In the data rows, the value 128 means zero.
Here are some points, one per row:
[149 164 134 204 158 159 182 130 106 123 189 156 115 115 102 193 122 161
  97  96 182 149  77 122 119  64 109 186 137 185 197 186 168 152 126 117
 102  94 147 138 106  89 135 130  69 165  72  95 127 125 171 198 120 180
 151 149 120 102 149 206 209 156  80 126]
[100 102 107 140  57 106 126 104  89  62  54 146 171  49  93 144  94 142
 183 179  92 195  98 103 132 209 128 110 108 112 100 116 139 125 144 118
 117 142 147  74 171  39  51 168 128 135 162 139 146 161 128 134 117 142
 136 125 136 176 132 156 205 131 108 119]
[ 97  78  88 205 172  66 121 143 101 178 160 128  90 122 186 171 169 119
  64  55  96 161  90 109 116  99 247  89 119  91  92 107 185  57 145 145
 137 167 178  81 159 163  76 149 126 151 152 154 105 179 175 161 124  83
  69 155 125  77 140  77  91 102  81  95]
[ 64 194 155  98 100 137 182 166 161 109 115  92 151 100 199  38 124 134
 104 164 108  98 124 101 103 116 118  73 215  95 139 142 226 137 120 129
 163 137 120 137 142 188 114  47 173  74 103  99 122 115 125 182 130 160
 115 130 117 127 165 118 200 124 123 184]
[119 108  94 119  85 102 205 225 195 161 165 145 109 159 108 147 167 101
 222 160 194 120 110 152 108 135  97 115 126 168  50  86 114 185 161 161
 143 133 139 162 149 149  97 129 134 150 130 197 170  48 208  79 100 170
  96  86 105  61 111 100 146  94 117  99]
[199 220 151 113 128  79 175 127 185 129 162 146 104 128 114 143  98  99
 115 158 102 192 102  93 130 189 164 154 101 181 191  58  59 136 154 111
 129 127 107 105 155 185  77  98  83 102 151  57 100 141 159 177 144 122
 108 129 125 174 141 142  66 139 192 144]
[170  89  94 121 139  70 122  76 160  79  56 124  85 110  99  97 159 162
 101 112 157  89 152 141 170 153 165  91 119 124 128  83 139 147 156 110
 178  68  72 124  53 130 172 127 133 166 144 140 156 130 153 147 153 127
 116  98 196 167 218 195 166  85 119  71]
[ 74 195 105 136 108 114 162  95 116  78 128 117  54  93  85 156 113  90
 133  99 127 167 160 223  49 127  78 166 122  73  92 110 110  93 140 135
  80  75  54  67  93 147 175  96 169 147 175 148 133 158 122 159 130 148
 175 169 167 120 100  81 103 109  96 130]
[101 142 101  72 223 199  62 185  96  32 151 114 161 144  85 168 155 166
  65 150  92  74  85  91 117  99  80 128  99 104  64  78  72 116 180  36
 148 146 167 143 144 178 140  97 144 159 128 140 168 170 108 158  70 147
  83  87  81 120  83 152 106 102 112 118]
[135 155 214 138 198 154 153 174 142 100 122  98 140 124 158 125 119 121
 136 141 130 162 183 164 165 109 165 150 176 175 115 114  72  93  96 129
 140 167 120 118 127  37  84  77 200 170 144 170 143 106 119 117 141 138
 158 195 161 171 176 196  94  90  62  99]
[128 116 123 129 126 108 106 135 179 181 148 153 160 216 150 165 131 122
 175 130  56  77  49  89  90  80  38  86 138  89  98 102 104  73  58  65
  63  87  84 116 133 132 131 200 136 138 121 153 139 142 162 143 177 158
 167 163 168 190 221 121 136 161 130 125]
[157 130 116 114 134 128  78 109  84 180 163 167 163  42 138  96 105 100
  88 119 138 107 138 221 176 167 143 174 158 132 126 174  73  94  95 139
 124 103 130 103 137 209  75 152 142 142 136 214 109 117 129 128  75 155
 140 121  81 139 179 165 207 120 204 148]
[202 160 137  94 121 116 125 179 126 126 111 110  97 129 122 102 201  96
  88  44 126 152 142 117 163 115 161 137 185 128  85 101 153 110 111 123
  83 139 159 111 153  67 178  98  68 130 179 123 186 116 142 128 165 133
 143 137 133 201  50 112 217 177 185 145]
[133 182 127 121 182 160 175  78  48 164 172  63 114 104  88  87 223  83
 125  93 100  97  66  84 149 183 121  97  72  78 137 182  65 189  93 121
 134 182  57 141 107  70 101 154 139  48 142 137  99  63 109 146 171 106
 128  98 102  94 128  90 147  90  82  73]
[ 68  95  94  92 119  97 102  54 151 131 170 141 183 143 143 143 159 155
 173 154 176 198 188  85 194 177 138 187 159 131 115 136 112 120 105 118
 146 170 157 217 172 183 210 166 167 132 146 138 174 183 152 206 188 153
 195 139 139  92 104  96 108 114 108  80]
[112  72  84  77 103 103  82  86 117  83  74 106 110 141 157 131 169 144
 123 173 149 207  80 182 161  86 100 152 204 192 171 153 154 100 107  84
  67 114 112 101 123 163 121 107  66  60  95  95  71  60 101  55 119 130
 110 111  93 140  97 110  89  46  89  69]
[130  95 181 196 164 103 179 100 152 109 154 202 135 120  74 104 153 134
 106 183  96 118 182 124 102  64  72 114 128 101  92 205 161 101 166 135
 175 196 105 106 198 113 132 132  49 111 101 153 120  97  85 154 140 110
 139 106 151 104 110 158  86 101 245 127]
[ 98 135  86 178 179  75 143 104  44 123  75  82  15 181 138  66  74 135
 162 149  87 139 132 119 172 164  92 174 121 196  91 132  99 123  86 133
 154 140 179 140  75 122 146 151 116 137  70 112 173 104 128 130  97 114
 128 143 124 120 138 105 127 116 172 238]
[173 109 165 103  73 107 102 168  62 116 108 125 125 129 167  83 154 134
 111 181 178 145 218 131  81  83 144  76   1 106 136 136 112 116  73  81
  86  71 126 127 152 145 125 190 158 146 119 127 137 138 169 160 163 193
 152 158 140 130  83 124 100  76 110 143]
[ 83 162 204  89  79 123 123  85 169 141 135 112 144 200  69 111 119 166
  91  98  87  58 171 159  85 213 210 148 141 165 104 193 118 131  98 133
  52 104 146 156 146  79 122 126  71 175  60  95 132 149 111 138  53 113
  82  61 118 137 138  80 114 111  96  97]
[162 182 207  94  88  76  65 105 111  69  98 152  39 137 154 154 120 130
 168  67 184 120 143 107  92 106  84  72 187  96 188 112 135 178  96 112
 201 176 178 168 116 133 111 165  94 153 178 201  65 151  69 116  77 142
 172  83  83  91 137 103  88 212 100 104]
[159  93 110 173  88 184  79 143 155  56 178  78  58 163  54 164 119  87
 186 119 160  86 124 131 181 147 193 151  85 104 187 193 187  77 110  98
 124 146 120 141 156 158  73  59 189 106 134  96 156 114  94  94 165 147
 124 122 132 132 173 120 124 155 165 174]
[141 129 144 119 123  86 180 175 112 144 119 113 178 133  95 177 115 177
 150 128  93 199  86 153 122 105 216 139 117  87  87 167 164 171 154 113
 168 146  78 144  93 172 211 185 186 188  53 155  84  77  58  79 140 105
  91 135  76 179  97 134 103 183 152 140]
[116 116 105  91 125 117  97  93 109 165 113 142 161 208 209 143 138 196
 156 150 202 142 109 147 100 185 117 149  99  55 107 116 137 130 100 124
 104 127  85  87  69  65  86  37 106 127 137 133 152 159 129 132 149 129
  92 166  92  82 105 204 130 172 208 134]
[195  80  88 192 181  94 140 135 101 168 123 146 216 177 135 137  72  88
 101  72  88 154 184  98  65 173 108 120 191 143 203 117 147 166 166  65
 110 116 122 164 132  91 167 109 189  54 185 152 114 119 130  89  85 161
 102  65 149 103  93 129 108 101 119 203]
[ 72 108 166 117 110 126 143 176 104 174 159 126 118 164  81  55  40 176
 152  82  98 125 108  94 245  84  68  90  84 131 171 164 126 177 140 157
 112  81 150  94 161 147 174  52 150 157 171 171  49 205 166 102 157  58
 122 132 114 128  79 144 142  94 122  88]
[213 130  95 190  80 189 159 118 179 133 130 176  86  48 209  98  75 208
  87 120 100  91  89  96 133 116 101  88 151 201  80 180  87 136 106 157
 100 141  75 170 127 147 131 156 172 151 177  89 198 190  63  74 135 138
  83 133 130  92  80  93  96 131 117  91]
[111 121  95  93 166  91 140 210 138 128 178 141 157 117 140  50  65 111
  94  84 134  99 166 130 107 182  91 165  56 177 117  99 192  89 166 117
 144 135 141 119 111 128 118 163  96  78  95  67  98 102  55  72 134 140
 175 167 149 113 153 129 148 211 109  43]
[106 114 122 123  71 102 128  92  49 112 173 134 180  93 138 196 152 142
 160 146 121 101 207 167 214  53 135 102 148 149  85  64  90 127 127 112
 118 110  98 116  71  96  88  87 118  71  82  84 118 154 144 120 133  96
 118  83 168 102 134 100 133 219 136 170]
[169 195 178 194 177 174 126  63 158  80  42 137 193 140 169 160  61 102
 171  79 195  91 105 149 160 103 149 100  66  98  69  98 155 157 182 196
  86 110 190 138 160 150 165 144 140  33  90 120 127  99 146 132 100 112
 151 142  87 145 148  97 106  90 147 104]
[ 85  88 100 111  67 215 103  74 152 153 159 174 138 186 149 137 158   2
  50 144 165 146 110  97  92 129 122  86 103 211  67 108 151 192 114 153
 172 135 146  94 134 118 170 122 161 172 137 106  51 121  77 130 100  97
 126 141 155 135 151 162 138 122 128 176]
[190 186 114 139  61 166  58 121  69 199 115  69 149 156  72 127  84  84
  71 212 109 105 144 178 131 106  68 177 184  70 179  89 177 123 176 189
 179 172 158 149 135 102 139 180 128 181 148  64 187 109 184 118 175  91
  76 149 102  97 144 117  98 113  97  79]
[107  97  69 109 156 157 211  76 155 124 166 124 151 126 165 121 175 203
 161 200 142  59 132 125  92 109 142 113  87 123 241  66 127  58 124 194
 111 139 160 104 161 116 174 139 128 180 181 162 126  75 109 105  74  69
 150  99  89 177 112  96 127 159 100 160]
[ 99 102 225  74 167 166 135 155 141 143  93 194 127  59 173 171 171  63
 177 120  55  86  86 148  87 134 146 234 103 144 183 118 189 160  91 134
 159 108 159 141  94 156 131 161 138 122 133  86 163 176 141  81 165  76
 119  85 166 105  98 144 128  81 131 150]
[ 83 104 161 168 140 198  77 160 140 206 114  91 102  71  68 101  78 141
 131 189 158 151 117  95  65 107 212 104 159 142 129 123  96 146 130 113
 117 129 133 133  47 135 155  89  40  59 151 179 161 143 144 126 145 146
 174 141 153 167 166 118 106 148 149 112]
[159  82 118 140 193 180 112 133 198 117  58  59 121  78  97  86 163  89
 143 137 145 113 144 108 157 174 115 127 191 111 148 131 117 134 154 163
 124  73  96 121 154 119  86 173 108 158  41 133  36 169 163 143 122 134
 125 180 153  93  64 131  97 210 119 184]
[ 79 103  80  70  95 108  82 184 181 161 106 156 137 132 152 187 141 173
 117  46 112 166 139 102 110  88 101 110  99  68 171 199  24 118 185 215
 185 132 140 184 119 115  94 121 123 108 114  52 139  68 108 124 105 113
 148 153 156 154 139 132 151  90 128 193]
These points spread out most along one direction. Take the direction at right angles to it along which they spread out most. Go by this last direction. How far along it is each point below, from 0 to 99? 50 is the average, and the first point above lies past it. One standard deviation of the points above along it is 16.
[173 109 165 103  73 107 102 168  62 116 108 125 125 129 167  83 154 134
 111 181 178 145 218 131  81  83 144  76   1 106 136 136 112 116  73  81
  86  71 126 127 152 145 125 190 158 146 119 127 137 138 169 160 163 193
 152 158 140 130  83 124 100  76 110 143] >> 18
[130  95 181 196 164 103 179 100 152 109 154 202 135 120  74 104 153 134
 106 183  96 118 182 124 102  64  72 114 128 101  92 205 161 101 166 135
 175 196 105 106 198 113 132 132  49 111 101 153 120  97  85 154 140 110
 139 106 151 104 110 158  86 101 245 127] >> 62
[159  93 110 173  88 184  79 143 155  56 178  78  58 163  54 164 119  87
 186 119 160  86 124 131 181 147 193 151  85 104 187 193 187  77 110  98
 124 146 120 141 156 158  73  59 189 106 134  96 156 114  94  94 165 147
 124 122 132 132 173 120 124 155 165 174] >> 67
[169 195 178 194 177 174 126  63 158  80  42 137 193 140 169 160  61 102
 171  79 195  91 105 149 160 103 149 100  66  98  69  98 155 157 182 196
  86 110 190 138 160 150 165 144 140  33  90 120 127  99 146 132 100 112
 151 142  87 145 148  97 106  90 147 104] >> 61
[107  97  69 109 156 157 211  76 155 124 166 124 151 126 165 121 175 203
 161 200 142  59 132 125  92 109 142 113  87 123 241  66 127  58 124 194
 111 139 160 104 161 116 174 139 128 180 181 162 126  75 109 105  74  69
 150  99  89 177 112  96 127 159 100 160] >> 32
[135 155 214 138 198 154 153 174 142 100 122  98 140 124 158 125 119 121
 136 141 130 162 183 164 165 109 165 150 176 175 115 114  72  93  96 129
 140 167 120 118 127  37  84  77 200 170 144 170 143 106 119 117 141 138
 158 195 161 171 176 196  94  90  62  99] >> 53
[128 116 123 129 126 108 106 135 179 181 148 153 160 216 150 165 131 122
 175 130  56  77  49  89  90  80  38  86 138  89  98 102 104  73  58  65
  63  87  84 116 133 132 131 200 136 138 121 153 139 142 162 143 177 158
 167 163 168 190 221 121 136 161 130 125] >> 19
[195  80  88 192 181  94 140 135 101 168 123 146 216 177 135 137  72  88
 101  72  88 154 184  98  65 173 108 120 191 143 203 117 147 166 166  65
 110 116 122 164 132  91 167 109 189  54 185 152 114 119 130  89  85 161
 102  65 149 103  93 129 108 101 119 203] >> 64
[157 130 116 114 134 128  78 109  84 180 163 167 163  42 138  96 105 100
  88 119 138 107 138 221 176 167 143 174 158 132 126 174  73  94  95 139
 124 103 130 103 137 209  75 152 142 142 136 214 109 117 129 128  75 155
 140 121  81 139 179 165 207 120 204 148] >> 59
[162 182 207  94  88  76  65 105 111  69  98 152  39 137 154 154 120 130
 168  67 184 120 143 107  92 106  84  72 187  96 188 112 135 178  96 112
 201 176 178 168 116 133 111 165  94 153 178 201  65 151  69 116  77 142
 172  83  83  91 137 103  88 212 100 104] >> 47
[ 83 162 204  89  79 123 123  85 169 141 135 112 144 200  69 111 119 166
  91  98  87  58 171 159  85 213 210 148 141 165 104 193 118 131  98 133
  52 104 146 156 146  79 122 126  71 175  60  95 132 149 111 138  53 113
  82  61 118 137 138  80 114 111  96  97] >> 66
[112  72  84  77 103 103  82  86 117  83  74 106 110 141 157 131 169 144
 123 173 149 207  80 182 161  86 100 152 204 192 171 153 154 100 107  84
  67 114 112 101 123 163 121 107  66  60  95  95  71  60 101  55 119 130
 110 111  93 140  97 110  89  46  89  69] >> 49
[ 74 195 105 136 108 114 162  95 116  78 128 117  54  93  85 156 113  90
 133  99 127 167 160 223  49 127  78 166 122  73  92 110 110  93 140 135
  80  75  54  67  93 147 175  96 169 147 175 148 133 158 122 159 130 148
 175 169 167 120 100  81 103 109  96 130] >> 31
[ 83 104 161 168 140 198  77 160 140 206 114  91 102  71  68 101  78 141
 131 189 158 151 117  95  65 107 212 104 159 142 129 123  96 146 130 113
 117 129 133 133  47 135 155  89  40  59 151 179 161 143 144 126 145 146
 174 141 153 167 166 118 106 148 149 112] >> 62
